Each row has a name. Each question is about the rows just above it.

Columns, left to right: H S N X Q
[ 72 123 102 153 134]  Q_770
[101 123 102 145  77]  Q_962
[161 153 129 102 160]  Q_117
[139 139 139 139 119]  Q_713
Which column holds [123 123 153] top down? -> S
Q_962 without one entry, shuffled: [101 123  77 145]. Gone: -> [102]
Q_117 without one entry, shuffled: [129 161 153 102]. Gone: -> [160]
Which value appears more than once in Q_713? -> [139]
Q_117 without one entry, shuffled: [102 129 161 153]. Gone: -> [160]
Shuffled Q_770 with one entry gone: [123 153 102  72], missing -> [134]

Columns, left to right: J T D C P W U B Y
[132 128 130 150 119 129 133 128 124] -> Q_197
[139 129 132 143 142 131 132 145 156] -> Q_903
[120 133 127  69 137 123 119 111 105] -> Q_60
[131 128 130 129 119 129 133 129 124] -> Q_159
[110 137 130  96 110 117 123 126 144] -> Q_666
Which column holds this, read top down? [124 144] -> Y
Which column holds [119 110] top down? -> P
Which column holds [130 132] top down? -> D
Which column holds [133 128 137] top down? -> T
The value that Q_159 holds more than once: -> [129]
Q_60 without one entry, shuffled: [133 127 120 123 137 105 111  69]. Gone: -> [119]
Which value appears more than once in Q_666? -> [110]

Columns, left to right: K G F V Z A L R M
[163 137 171 138 107 149 108 146 110]  Q_368
[153 119 118 138 102 134 133  78  84]  Q_482
[179 133 169 150 141 155 122 141 102]  Q_927
[129  98 117  93 113 106  71 146 143]  Q_737
[121 145 105 143 130 135 154 179 175]  Q_922
[153 119 115 138 102 134 133  78  84]  Q_141
[ 70 145 109 117 165 117 147 101 136]  Q_983
[147 152 126 144 165 152 160 163  95]  Q_918
[163 137 171 138 171 149 108 146 110]  Q_10
Which entry of Q_482 is missing from [153 134 102  78 133  84 138 118]? -> [119]
Which column holds [110  84 102] top down? -> M

Columns, left to right: vovi bib nusav fon
[167 150 152 161] : Q_717
[161 170 161 155] : Q_30
[151 152 161 152] : Q_840
[154 169 174 150] : Q_352
[149 166 167 146] : Q_429
[152 154 154 161] : Q_256
[164 145 147 180] : Q_698
[155 152 159 157] : Q_240
[156 159 168 150] : Q_58
[154 159 167 149] : Q_961
[149 149 149 170] : Q_349
Q_429 without one entry, shuffled: [166 149 146]. Gone: -> [167]
Shuffled Q_240 with one entry gone: [152 159 155], missing -> [157]
[169 166 154 145] is in which column, read top down? -> bib
Repeated in Q_349: -> [149]
Which column holds [152 159 159 149] top down? -> bib
Q_698 without one entry, shuffled: [145 180 164]. Gone: -> [147]

Columns, left to right: Nobam Nud ren sutuf dit
[142  83 102 106 142]  Q_809
[134 153 105 165 112]  Q_963
[144  63  81  79 146]  Q_445
[123 106 111 121  98]  Q_329
[128 157 149 189 143]  Q_248
Which column holds [102 105] top down? -> ren
[142 134 144 123] is in which column, read top down? -> Nobam
[ 63 106] is in which column, read top down? -> Nud
[165  79 121 189] is in which column, read top down? -> sutuf
Which column holds this, read top down? [112 146  98 143] -> dit
Shuffled Q_445 with one entry gone: [ 81 144  63  79], missing -> [146]
Which column holds [ 81 111 149] top down? -> ren

Columns, left to right: sav muk kon Tiv Bidip lusad kif
[109 164  96 117 159 117 117]  Q_942
[143 135 122 137 135 130 128]  Q_92
[108 154 111 146 147  71 125]  Q_585
[143 122 142 135 169 120 144]  Q_959
[135 128 136 135 151 115 140]  Q_917
[148 116 127  98 125 131 153]  Q_132
[133 124 123 124 137 120 139]  Q_207
[137 131 136 123 144 126 118]  Q_217
[148 116 127 154  86 131 153]  Q_266
[142 124 128 124 137 120 139]  Q_419
[132 198  87 124 182  60 199]  Q_97
[138 117 143  80 120 118 146]  Q_373
Which entry of Q_373 is missing from [143 138 117  80 120 118]? -> [146]
Which column holds [123 136 127 128  87] top down? -> kon
Repeated in Q_942: -> [117]
Shuffled Q_97 with one entry gone: [ 60  87 124 199 182 132], missing -> [198]
Which column holds [ 86 137 182 120] top down? -> Bidip
Which entry of Q_266 is missing from [127 154 131  86 116 148]? -> [153]
[199 146] is in which column, read top down? -> kif

